In the data rows, the value 500 means zero.
Here are some rows, each followed by its group. Rows of different groups can look alike.
[580 684 901 476 490 91 620 756 331 515 130 526 583 444 286 387 422 507 529 713 600 477 459 401 581 559 416 502 641 327 685 163 553 322 448 408 747 587 543 749 633 358 237 503 566 538 357 396 217 678 267 567 750 406 593 797 729 540 159 874 344 400 528 358] d
[629 424 350 348 586 664 544 649 488 593 173 332 209 579 628 486 341 509 676 441 516 660 483 408 485 356 486 625 469 161 219 427 264 323 422 501 507 808 715 577 672 430 229 342 545 318 287 590 473 638 581 746 370 470 295 599 743 594 687 483 583 613 557 80] d
[656 468 563 494 503 493 531 675 421 518 335 525 447 576 381 478 411 553 373 381 616 445 398 480 473 380 477 631 397 529 526 664 550 512 528 343 629 482 479 573 559 518 481 507 609 481 460 420 312 550 359 300 534 485 574 550 649 610 521 524 551 730 450 427] e
[448 479 461 533 484 394 395 359 788 428 515 379 384 421 541 635 527 570 304 342 409 564 514 512 393 522 460 378 428 616 617 469 449 507 568 533 387 579 394 592 512 407 704 556 560 545 549 545 355 552 395 348 520 572 457 429 524 478 584 472 711 512 508 444] e
[486 355 712 604 557 447 458 746 338 512 447 508 374 433 400 412 443 284 432 652 520 368 471 511 581 412 566 600 408 632 371 562 550 477 521 437 487 578 562 521 546 460 352 417 568 403 554 480 411 627 519 446 478 480 620 548 466 429 567 614 399 583 645 466] f
[671 642 453 639 484 571 456 421 577 281 544 488 492 703 552 593 411 615 402 396 447 573 339 311 572 516 545 468 563 355 707 438 635 487 484 390 419 416 395 562 382 381 550 498 455 512 386 570 405 389 320 485 595 549 482 348 487 527 619 513 749 496 544 456] g
[656 421 536 569 532 517 547 652 505 403 299 384 400 673 351 539 359 573 403 265 481 401 490 346 472 196 475 509 252 508 523 765 597 311 513 444 503 597 565 630 424 565 257 591 523 486 415 334 330 576 353 386 554 561 486 488 583 728 619 493 557 771 561 334] e
[683 513 397 691 423 609 437 407 513 223 392 618 405 644 497 515 552 702 378 298 459 422 392 292 648 409 544 407 329 326 612 601 829 458 457 492 458 547 460 497 397 527 411 404 484 446 321 441 487 503 511 457 611 552 530 321 298 609 632 523 682 517 308 572] h
[640 483 519 760 340 377 377 329 421 59 402 745 302 504 574 507 793 644 516 521 399 519 615 451 538 751 756 313 408 426 573 535 558 412 377 660 370 429 689 403 498 503 590 379 559 630 614 497 615 526 537 453 529 606 651 304 156 363 600 461 408 401 487 653] h
[457 602 442 378 500 677 531 397 419 610 556 388 591 564 569 524 479 399 662 539 521 511 623 551 500 606 513 528 631 486 487 485 409 496 575 604 561 487 572 458 343 494 553 634 434 578 475 441 675 316 606 637 423 563 495 446 521 460 411 360 563 536 347 485] e
[593 534 884 535 531 394 572 647 397 688 367 603 420 451 470 408 471 352 498 609 608 600 605 656 566 545 578 405 664 417 818 263 502 454 446 546 678 479 669 507 647 345 271 422 665 606 508 483 612 675 301 514 600 522 771 544 643 457 243 705 337 275 565 430] d
[655 762 355 483 481 603 597 553 650 498 187 376 287 527 667 501 566 512 647 524 298 738 461 625 364 651 618 539 730 137 334 183 393 208 420 626 505 902 546 582 701 327 409 404 516 439 271 464 539 540 527 829 607 427 657 550 618 339 510 515 433 486 687 164] d
[499 498 612 680 485 233 515 575 542 430 375 581 528 494 265 492 547 420 538 660 520 336 530 557 421 428 608 560 455 606 412 559 623 469 532 548 510 552 541 651 476 547 467 545 502 561 537 491 417 612 493 384 624 409 527 600 449 444 446 525 440 557 680 396] i
[461 495 639 554 561 411 483 579 412 592 720 415 602 496 530 394 512 512 673 659 494 397 401 464 621 530 506 546 394 561 399 469 576 517 500 481 420 539 539 508 432 434 343 467 394 542 554 456 465 532 540 573 551 577 582 395 483 483 470 468 556 484 574 493] f
[473 444 439 408 554 470 450 497 388 634 650 390 614 510 556 545 458 436 481 412 527 540 479 498 573 503 525 518 615 568 500 553 476 593 605 451 405 375 465 434 466 468 659 584 503 459 495 504 584 466 459 522 429 539 385 469 461 485 500 378 573 449 420 494] g
[611 398 499 614 517 460 461 435 480 221 382 727 318 491 538 544 609 708 441 393 510 459 544 409 544 555 590 444 430 454 684 593 679 464 487 603 344 524 547 497 471 573 328 435 459 563 602 650 596 588 542 310 542 518 525 491 326 576 633 315 626 653 362 530] h
[449 383 418 587 431 417 357 533 433 451 472 494 649 565 605 550 482 629 423 492 464 562 519 346 646 604 343 428 341 541 464 531 466 576 493 321 447 298 432 518 442 373 469 551 495 473 420 463 360 408 275 530 458 490 471 339 552 425 587 506 708 550 586 537] g
[340 565 450 369 507 485 576 570 488 607 478 327 681 570 436 354 417 421 641 640 547 402 496 656 289 422 400 646 461 515 277 531 285 352 443 424 421 329 567 373 506 649 825 185 421 512 566 563 347 575 784 669 413 429 523 645 489 555 437 361 99 457 434 663] j
[520 480 551 546 492 566 567 625 515 437 611 616 456 546 418 467 480 429 452 423 541 541 523 420 684 436 652 502 640 382 477 514 727 452 534 458 413 484 486 490 618 492 545 440 453 432 438 500 600 385 503 518 576 479 462 485 415 544 515 538 492 427 534 503] k
[491 697 395 477 564 741 650 464 451 566 538 450 547 534 612 505 561 463 584 573 420 509 332 511 441 426 707 512 750 326 361 485 626 468 486 531 355 611 539 471 586 517 547 492 508 500 492 480 572 306 593 707 527 503 395 592 542 649 630 473 429 513 468 487] k
[597 493 501 671 401 466 428 358 466 157 403 689 358 541 534 491 742 716 439 423 421 435 521 437 516 702 625 435 434 386 603 542 585 337 458 641 357 523 561 482 431 468 493 390 500 655 603 473 514 475 511 353 625 582 702 348 187 457 553 488 605 514 454 581] h
[682 335 528 464 391 525 258 571 386 514 487 596 529 697 345 365 260 301 514 436 624 430 614 427 694 564 577 660 330 472 492 558 357 403 515 508 674 359 699 274 274 430 453 388 336 577 344 485 637 452 550 482 315 509 608 554 472 437 396 496 483 446 402 306] e
[345 458 514 423 503 386 557 469 573 606 648 580 595 231 623 564 553 482 582 714 506 650 676 700 493 674 442 431 683 632 495 339 335 567 486 560 526 519 428 484 537 527 627 630 553 470 622 438 715 338 454 620 490 472 615 406 417 288 382 507 397 370 480 642] j
[513 571 477 639 349 460 489 358 419 205 552 842 414 446 615 456 791 608 381 470 429 555 606 560 578 794 663 397 585 474 664 427 492 438 334 710 414 436 554 378 499 499 594 392 527 616 583 569 704 394 567 481 620 523 793 344 181 294 460 502 515 409 324 592] h
[362 465 665 624 428 426 535 534 452 442 462 576 585 299 460 591 602 448 475 584 509 545 627 494 625 543 550 409 516 563 403 529 548 516 538 503 419 533 576 538 624 535 422 628 476 417 553 412 507 430 347 591 587 500 489 475 598 389 493 601 559 462 633 521] k
[576 397 486 689 348 547 564 316 483 560 507 386 353 541 393 446 582 353 332 481 403 426 635 647 478 488 458 475 530 583 572 558 599 430 499 552 530 499 506 395 552 529 497 441 694 539 546 393 674 517 553 404 532 521 597 435 269 470 524 472 401 531 499 580] h
[458 570 629 554 598 477 464 441 349 548 496 494 543 487 544 464 497 476 666 633 537 390 496 443 641 547 526 494 452 499 382 435 606 475 482 523 437 535 554 465 353 399 335 470 416 574 543 548 574 613 456 476 446 581 553 450 601 433 449 590 501 487 611 464] f
[372 462 444 502 518 641 405 454 546 402 563 572 512 496 588 507 485 632 389 420 583 449 484 539 449 560 517 523 367 493 454 571 391 456 455 588 404 473 472 471 495 629 538 343 400 590 502 514 507 498 565 458 395 529 512 547 505 537 645 476 520 602 303 543] i
[477 437 674 641 497 426 295 579 347 448 601 425 508 594 360 330 404 395 489 719 504 354 461 381 669 588 620 564 351 492 353 412 502 445 486 395 559 445 574 430 342 332 371 350 380 542 455 487 357 500 462 484 452 460 614 465 465 326 436 644 452 400 538 429] f
[480 492 535 472 439 427 499 621 545 458 565 644 571 476 508 469 477 563 388 596 641 432 453 456 504 629 564 542 445 494 488 470 491 566 448 566 542 531 428 453 551 487 482 453 472 504 414 567 470 490 417 433 424 389 613 662 544 310 520 578 462 519 365 465] i
[564 469 519 682 359 368 459 352 511 210 503 646 512 563 497 530 667 574 505 509 390 403 599 418 566 655 671 467 403 478 595 536 596 416 438 669 378 508 554 422 376 497 446 436 412 557 481 444 552 493 596 457 667 521 659 364 300 432 573 468 598 483 402 591] h
[355 587 491 336 453 390 517 449 543 514 499 414 663 513 421 491 395 395 566 594 553 456 547 451 414 378 369 629 400 547 285 602 363 393 542 437 515 450 497 508 430 504 462 518 376 445 518 623 431 705 576 382 528 501 380 665 532 496 295 527 442 554 473 501] j
[492 432 683 373 533 405 607 722 398 616 368 502 465 443 493 512 434 503 522 544 705 549 463 501 489 415 451 542 479 497 591 471 467 498 481 356 480 491 560 583 620 500 367 477 592 395 497 523 439 680 285 457 450 494 512 715 686 593 416 642 517 472 461 420] d
[482 471 555 604 451 677 365 341 608 484 528 549 608 485 574 487 501 433 224 365 518 564 465 594 511 530 515 422 412 518 652 493 399 452 524 377 509 349 380 370 468 433 502 342 514 693 459 508 592 466 418 433 397 454 546 448 419 428 530 541 655 384 477 475] e
[593 399 486 512 750 657 686 364 466 651 368 620 447 425 284 508 387 136 524 109 231 454 492 420 380 246 459 627 567 600 314 730 596 878 526 162 724 413 215 445 512 542 529 529 262 129 787 688 381 697 680 253 612 519 288 541 497 837 533 622 355 581 717 608] j
[679 629 382 574 391 440 433 301 829 295 447 502 469 481 479 514 542 730 435 563 309 446 568 531 310 580 506 341 461 353 677 217 530 395 474 507 559 655 380 558 528 458 627 423 531 486 428 570 419 519 527 468 465 364 574 457 430 422 561 575 580 446 510 537] i
[402 467 497 496 571 506 589 498 507 586 588 430 516 438 506 503 563 444 495 502 516 548 492 544 490 373 442 473 581 599 420 463 549 623 534 568 474 498 563 547 546 563 602 558 677 521 596 494 520 497 501 522 578 519 447 447 499 499 524 514 330 486 525 602] j
[412 350 421 472 418 507 309 333 743 429 655 449 510 329 460 495 524 572 393 543 469 511 597 645 486 612 402 354 407 646 465 466 383 539 549 450 428 525 389 500 615 564 785 494 584 414 471 509 467 550 582 440 358 393 380 420 471 394 535 459 642 432 453 618] i
[443 502 524 535 505 527 396 497 464 459 681 524 504 468 555 451 528 521 473 465 475 498 360 405 687 514 457 457 428 529 429 476 583 521 476 398 407 561 448 496 502 466 436 438 500 470 475 445 532 480 580 535 511 545 466 400 396 520 487 513 579 410 454 598] f
[487 430 537 497 536 352 402 545 528 573 536 545 729 485 436 492 430 373 521 539 530 404 517 486 538 497 472 568 470 648 557 503 572 581 555 370 641 468 427 479 405 471 379 577 475 454 526 396 583 532 465 529 468 427 422 590 505 421 398 548 429 387 463 591] j
[526 425 560 536 429 448 452 580 544 539 545 572 554 531 428 504 507 406 387 585 548 520 521 539 448 625 498 532 389 609 615 552 439 517 521 346 574 351 461 494 460 505 463 510 486 475 480 574 408 479 421 442 517 438 600 488 590 352 486 437 506 580 481 363] e
[595 549 472 593 423 544 418 361 623 465 625 278 409 490 477 543 479 577 360 367 434 488 484 594 429 546 593 494 411 565 637 444 419 502 504 592 428 563 471 538 454 386 782 514 563 590 468 386 404 417 420 518 539 575 454 448 469 512 643 447 605 531 503 433] e
[594 531 460 507 550 645 519 512 358 534 498 285 507 723 475 586 397 532 533 290 489 413 404 396 436 268 451 615 284 428 446 653 483 405 566 469 394 494 568 493 350 557 357 527 477 599 433 285 388 518 466 493 400 621 352 570 621 770 620 343 641 574 552 453] g
[599 512 296 371 576 634 586 580 601 589 328 371 329 539 710 524 460 551 596 545 375 642 499 550 417 546 494 527 582 311 442 290 341 393 486 480 484 677 450 637 748 434 325 419 623 390 398 529 510 536 444 671 448 400 511 523 690 458 632 474 582 535 574 257] d
[647 764 850 490 498 376 699 682 343 653 310 448 617 432 404 378 473 479 612 651 541 556 481 565 539 645 426 583 745 372 720 273 465 382 464 556 739 561 592 624 712 401 407 442 608 539 415 430 354 548 397 547 721 487 825 696 635 504 179 806 350 332 570 435] d
[453 425 507 447 464 356 445 534 530 635 630 512 707 403 467 478 457 409 643 618 556 389 557 594 510 550 463 604 490 670 474 558 484 567 528 465 495 536 543 462 434 619 403 543 500 479 480 440 586 533 588 603 526 440 424 569 517 418 427 459 448 485 522 669] j
[361 497 469 402 513 477 406 508 487 638 635 474 734 440 495 483 360 430 528 639 541 491 462 459 593 565 425 537 461 610 299 479 348 561 520 367 550 382 416 470 465 571 440 526 480 523 489 475 428 386 508 452 375 446 400 611 485 487 414 536 428 453 543 602] j
[469 540 599 530 514 430 459 584 507 420 585 596 403 606 446 518 474 504 540 437 558 409 525 519 549 507 634 515 394 476 494 520 437 449 468 516 335 472 621 497 451 451 453 492 348 564 514 515 541 547 426 468 500 573 625 583 658 508 507 466 564 514 492 395] d
[449 486 554 559 560 482 453 422 552 560 567 351 563 551 526 548 475 488 555 429 476 446 519 571 553 536 513 548 444 560 555 501 515 620 568 568 495 444 565 525 410 419 663 587 465 643 472 326 410 391 441 604 517 602 540 407 544 528 580 503 588 446 570 537] e
[492 485 456 706 466 403 318 288 413 330 497 623 674 616 445 494 563 510 370 365 448 501 519 347 664 597 518 358 393 479 417 534 601 439 496 476 482 518 569 419 338 481 352 511 439 429 427 436 543 524 543 427 652 544 530 383 272 480 435 506 645 352 322 508] h
[376 367 520 310 460 546 508 619 493 724 541 472 755 418 445 398 294 317 529 546 523 511 604 410 506 333 310 583 385 684 397 619 308 599 473 283 640 456 462 398 430 600 329 537 485 438 533 513 510 554 525 388 385 435 400 672 576 570 429 540 366 570 459 660] j
[461 556 884 489 474 285 604 742 273 727 421 546 616 301 430 353 550 338 546 825 667 575 527 631 571 834 485 528 700 491 643 225 443 480 484 553 748 424 592 525 774 347 417 513 653 513 397 396 463 578 358 679 528 404 737 614 643 290 162 816 249 187 516 393] d
[421 519 471 627 400 582 485 389 355 475 533 578 385 485 543 529 693 479 491 480 503 606 483 581 610 472 483 412 522 528 612 569 702 571 486 584 483 568 527 448 552 552 438 545 619 498 456 474 700 382 562 416 511 559 529 344 357 421 435 555 579 437 448 617] h
[443 481 541 383 533 370 530 654 572 624 598 688 578 412 473 492 488 397 636 679 552 471 643 573 454 600 432 533 593 607 494 435 387 521 517 572 563 367 535 469 462 460 604 569 495 466 481 742 621 522 445 491 464 470 568 608 565 304 318 493 351 400 433 542] j
[423 478 470 567 466 544 525 541 468 559 597 606 524 428 529 509 590 322 415 587 454 453 421 519 625 571 476 490 584 587 436 495 442 539 493 395 474 478 434 514 607 503 429 387 584 419 494 590 571 537 603 492 421 459 587 518 486 366 515 539 416 484 514 471] f
[396 481 365 430 582 611 401 394 550 523 661 378 570 518 511 511 485 400 473 554 517 511 450 505 488 464 629 491 627 520 361 562 493 527 583 445 455 534 403 453 477 522 626 501 515 455 503 498 537 491 640 480 433 412 295 554 450 491 569 469 465 513 334 503] j
[257 447 571 526 525 348 429 563 478 430 593 567 622 392 547 614 580 456 393 457 479 597 429 423 716 340 503 394 423 598 340 616 594 567 537 343 312 422 448 568 677 489 505 550 542 421 609 546 428 576 372 475 664 486 311 413 482 495 457 550 550 428 634 620] k
[333 626 531 547 346 531 458 302 515 489 719 450 572 418 510 504 622 579 467 536 467 578 632 619 495 706 593 436 486 501 500 484 450 468 462 727 469 561 610 418 550 506 572 574 477 668 518 342 652 229 515 519 491 547 688 369 363 349 495 623 441 419 455 626] i
[507 555 508 546 553 388 466 547 552 286 477 713 596 621 635 607 527 615 439 486 458 494 466 423 502 591 534 474 346 487 537 450 497 394 445 477 330 364 540 521 466 451 499 397 365 524 545 556 436 606 403 535 491 524 585 543 654 456 593 467 644 444 502 415] d
[529 656 375 413 518 718 584 401 421 505 555 397 806 562 558 443 497 396 729 661 525 462 397 382 609 452 623 577 717 336 350 481 544 537 480 473 395 538 588 464 444 485 475 503 344 482 536 451 528 358 576 714 547 512 389 558 632 621 526 507 494 594 495 481] k
[609 504 565 379 515 380 541 542 584 511 444 563 558 470 483 504 355 547 594 554 555 374 509 430 337 354 381 662 475 533 492 445 436 453 490 507 547 480 510 553 378 499 367 556 464 518 518 562 410 644 414 417 452 533 432 626 546 619 464 480 462 599 545 527] j
[508 457 504 703 346 427 435 353 468 340 572 707 538 278 623 549 865 562 446 612 363 614 585 619 695 916 520 291 613 619 696 418 659 626 461 592 462 431 424 405 541 485 647 600 611 499 591 427 708 262 518 607 672 506 723 227 159 240 507 465 602 282 467 759] h
[378 448 442 468 498 577 454 425 495 457 621 500 520 383 631 495 468 595 448 457 538 515 613 537 486 461 455 482 340 551 487 645 384 517 474 587 490 521 559 471 462 583 398 567 476 608 551 423 605 457 516 502 420 566 502 418 470 407 591 542 467 606 465 552] i
[429 554 458 519 552 522 519 539 501 565 596 455 652 462 429 477 522 523 542 547 466 515 369 491 491 472 492 485 575 498 446 463 552 571 549 432 562 437 420 557 492 474 490 466 446 511 469 556 437 481 538 479 599 471 496 481 452 503 447 566 448 473 534 535] j
[371 523 351 361 567 541 460 409 555 547 594 394 619 428 684 531 577 529 500 571 473 485 475 547 453 572 508 486 681 554 455 362 507 675 459 458 451 487 448 499 477 580 613 469 582 528 505 548 562 355 658 711 479 434 344 447 493 412 701 478 466 527 493 577] i
[592 347 400 612 444 588 424 541 458 386 488 604 420 646 441 415 508 557 469 418 439 429 444 384 658 520 504 451 468 460 487 601 717 527 496 449 457 399 548 447 434 540 504 317 547 432 408 656 496 362 603 479 521 511 594 349 233 546 564 484 570 551 443 533] h
[422 260 347 446 573 529 556 552 537 522 537 491 436 488 370 545 383 320 421 434 400 406 482 418 433 354 432 529 380 632 283 681 468 672 525 221 467 362 368 553 515 649 417 483 419 300 626 710 396 703 607 290 351 433 243 549 535 691 674 425 505 741 559 414] j
[457 619 363 490 516 569 543 424 561 508 584 391 541 463 596 477 633 547 619 465 372 398 330 451 497 468 505 566 646 485 378 443 529 473 449 498 343 600 369 520 468 420 559 517 431 486 524 441 465 466 618 616 560 592 359 411 498 533 493 492 503 531 513 606] f
[573 610 645 580 540 503 561 444 602 516 421 562 485 450 447 487 581 417 652 778 453 358 583 603 433 586 703 496 678 442 573 405 608 450 554 696 522 544 616 457 409 469 506 504 494 676 547 609 525 537 539 575 614 527 650 473 457 408 383 491 498 399 585 488] j
[544 411 653 399 500 705 635 576 495 708 582 423 446 412 438 378 453 451 531 535 619 498 575 668 444 449 575 581 629 558 509 546 398 480 493 740 539 581 646 364 570 621 559 462 564 568 528 400 633 419 605 564 454 572 607 566 418 564 398 502 295 509 459 519] i
[643 419 444 624 494 637 523 514 443 433 384 550 449 588 563 520 543 635 403 362 466 390 344 401 591 398 493 465 387 464 564 574 755 459 456 481 418 464 408 576 503 545 295 436 591 493 433 534 447 580 469 291 430 548 516 475 379 667 700 524 580 665 463 524] h
[608 541 666 430 437 275 496 655 499 386 363 673 501 418 462 508 525 526 521 706 636 460 452 453 518 512 555 511 567 519 672 453 624 548 475 475 640 463 458 598 525 448 478 482 584 550 507 627 432 506 438 410 579 410 530 578 532 404 415 735 326 582 492 536] i
[640 432 437 447 477 606 458 518 474 566 442 485 538 715 450 513 320 439 558 484 555 473 612 500 549 458 525 546 543 480 594 584 505 437 531 598 525 478 601 451 323 496 358 597 473 534 403 457 568 416 475 504 415 558 551 570 646 582 505 372 578 645 400 382] e
[710 558 539 638 302 341 523 299 548 6 414 725 365 560 629 525 733 854 392 395 445 535 469 491 563 647 630 385 439 374 747 486 658 332 338 681 326 491 535 513 462 509 515 381 466 666 625 585 577 583 475 416 563 570 612 341 325 523 661 481 558 683 325 631] h
[473 627 480 563 513 605 576 454 426 546 633 392 776 517 563 453 548 501 586 597 524 455 332 496 514 422 500 504 545 421 465 532 554 535 524 399 351 460 513 486 535 627 472 457 496 514 499 372 520 482 535 673 653 474 431 608 491 636 553 488 513 472 502 644] k
[478 542 527 365 480 389 480 584 599 595 437 624 581 426 502 474 399 498 597 574 513 491 469 464 434 485 415 619 547 591 509 515 338 531 506 457 545 498 482 496 485 495 435 546 441 483 534 748 533 605 500 345 434 484 512 626 460 513 363 517 417 572 461 515] j
Which 3 groups are nearest to each row below, nearest first, going by the distance to the group's nearest row?
[586 536 180 519 341 465 488 478 529 351 574 419 327 628 581 488 482 630 400 292 531 624 465 377 688 311 352 411 541 428 655 544 662 438 411 492 432 548 538 506 498 462 590 605 576 298 405 544 662 567 618 467 565 549 586 238 329 489 492 453 373 700 276 654] ~ h f k
[415 476 455 413 571 515 528 595 390 678 564 352 668 414 460 432 476 482 514 479 528 463 410 439 460 371 300 572 530 626 341 654 447 569 567 340 551 465 455 541 526 603 457 524 567 441 523 449 397 459 601 497 487 509 401 538 534 592 498 511 332 529 560 607] ~ j k g
[614 684 594 739 392 571 543 351 588 420 404 500 610 616 459 572 622 496 529 454 423 482 471 516 604 526 576 537 563 326 690 408 575 534 478 600 456 506 498 462 327 341 505 545 351 593 478 474 477 386 357 614 650 623 593 423 534 508 481 503 671 371 583 490] ~ g e j
[625 469 524 609 426 649 571 481 527 485 527 426 387 573 482 461 556 484 426 341 463 461 477 550 570 450 526 462 541 497 518 622 732 406 434 585 395 522 500 473 509 495 514 414 647 547 434 427 559 521 515 489 559 566 623 407 338 588 553 481 368 594 419 559] ~ h k f
[550 460 652 495 517 484 543 661 473 487 380 614 441 477 496 547 497 485 470 527 562 479 445 534 461 512 560 524 464 565 538 613 569 543 548 507 592 497 435 596 533 473 540 551 517 501 514 483 428 553 360 405 511 491 511 496 623 440 582 508 601 659 560 341] ~ e i d
[340 471 376 502 467 452 370 464 543 369 669 419 597 511 591 531 463 651 400 479 531 564 479 414 598 513 404 389 355 610 348 543 552 537 481 461 449 467 516 472 511 622 584 512 445 504 458 410 461 394 551 507 489 513 360 351 414 459 611 504 502 519 484 599] ~ f i g
[420 364 584 456 500 446 579 718 463 466 452 549 572 370 426 442 463 493 292 603 587 457 416 498 516 413 426 502 340 603 357 669 452 499 465 461 596 498 503 543 564 618 478 472 538 373 501 511 416 606 556 415 524 405 536 552 532 442 623 564 365 643 486 486] ~ f i e
[550 325 468 557 563 632 527 508 521 609 597 507 402 494 321 457 366 302 369 422 428 482 574 469 439 443 575 534 558 598 365 557 516 601 465 451 584 423 444 448 522 597 444 451 508 339 519 619 535 524 627 394 502 444 500 556 393 537 548 547 345 526 557 400] ~ f j k
[556 450 567 549 514 421 365 505 561 495 526 369 551 647 497 559 361 577 511 476 591 468 532 460 464 579 553 606 344 542 646 483 513 443 536 527 530 464 569 485 338 439 561 559 435 614 384 431 413 446 348 479 465 574 512 447 522 475 533 484 520 571 523 386] ~ e d j
[510 500 574 413 561 409 550 555 527 528 505 515 507 470 459 527 433 486 605 538 491 376 500 526 452 423 458 535 569 495 490 503 406 421 492 610 494 521 550 510 422 521 618 561 425 547 551 589 506 592 488 445 536 521 456 624 424 474 432 535 423 547 480 537] ~ j d i
[551 488 377 419 418 402 549 412 612 569 497 364 461 460 493 462 446 488 531 569 355 500 606 629 438 515 430 408 534 409 546 309 304 347 497 452 437 655 421 488 659 453 630 556 588 425 394 347 429 581 505 627 399 416 552 531 635 472 438 456 598 339 532 413] ~ d i e
[403 627 408 389 547 486 546 384 467 430 344 472 504 563 486 528 531 580 442 557 524 494 477 441 281 438 472 545 481 382 372 570 462 419 524 566 542 317 461 476 493 517 572 349 354 437 680 827 318 632 702 306 533 470 371 646 424 618 504 296 433 472 567 495] ~ j i d
Which 4 groups are nearest to each row below, nearest first, going by the distance to the group's nearest row?
[370 490 534 305 559 517 533 501 449 617 444 562 456 446 483 433 436 567 497 468 656 497 423 466 464 335 424 576 514 424 434 529 443 494 492 533 542 447 525 494 546 542 558 415 474 536 550 718 539 600 561 414 437 495 513 641 529 580 431 389 426 472 511 531] ~ j i d g
[472 593 736 340 454 244 610 897 243 606 362 446 672 394 462 333 387 560 506 629 694 529 482 427 604 658 185 538 461 439 566 289 367 394 370 358 685 586 558 682 747 459 224 482 690 589 256 180 266 566 339 639 482 461 638 758 869 523 188 832 309 467 470 405] ~ d i e j
[377 410 520 518 580 495 568 677 497 445 304 617 480 415 386 486 490 483 410 541 612 365 401 521 428 372 503 554 407 604 296 700 507 503 483 451 539 546 457 585 569 638 514 417 505 435 505 446 335 530 491 335 474 423 454 642 569 539 540 540 404 659 520 446] ~ e f i j
[498 370 523 549 465 416 434 511 550 547 633 471 521 502 452 520 514 466 442 401 504 554 569 590 590 575 389 462 460 664 577 530 494 537 504 489 533 360 491 473 407 509 535 626 560 541 492 323 571 345 424 567 570 487 518 344 522 397 512 437 494 417 527 561] ~ e g j i
[708 601 279 468 593 738 497 504 559 446 419 251 641 673 497 487 367 751 701 440 553 279 193 227 406 284 497 654 408 302 329 543 600 508 513 450 371 717 595 587 393 593 404 390 370 463 400 552 269 513 791 565 412 541 151 601 585 868 803 299 564 744 455 448] ~ g k f h
[423 375 512 547 453 342 443 662 552 519 506 593 603 504 501 563 529 410 399 670 591 578 515 651 480 680 514 489 548 707 583 545 503 556 562 344 581 331 323 550 496 516 500 561 609 492 496 504 520 503 367 392 462 341 641 521 583 251 440 483 471 538 416 505] ~ e i j f
[540 352 525 537 498 522 489 591 509 537 491 486 483 623 450 588 465 439 441 455 568 545 605 593 474 544 495 536 441 641 594 567 470 438 542 522 503 442 526 444 395 541 505 636 513 520 505 391 642 438 419 483 430 479 514 538 460 402 514 482 507 558 454 462] ~ e i g j
[733 603 426 575 334 328 322 237 890 224 536 527 376 493 392 478 571 648 451 593 279 384 533 480 384 629 589 348 508 359 725 176 579 455 585 534 627 619 346 509 552 367 699 452 470 448 380 549 449 579 503 371 536 370 620 457 408 362 388 549 684 312 574 521] ~ i e h g
[484 319 496 492 541 363 445 728 476 510 424 525 493 571 406 507 419 545 350 391 641 630 556 423 475 474 463 472 378 618 562 645 516 470 519 342 588 406 537 563 391 492 352 602 587 489 454 572 484 590 292 351 455 419 562 515 630 404 445 526 459 701 491 379] ~ e d i j
[345 578 306 433 538 813 471 473 481 679 531 419 549 488 690 429 536 412 699 615 488 620 474 594 436 598 602 560 631 382 212 523 377 572 475 532 550 704 590 418 601 539 513 413 514 452 408 513 785 399 764 761 375 455 424 422 489 411 624 506 388 512 364 462] ~ k i e j
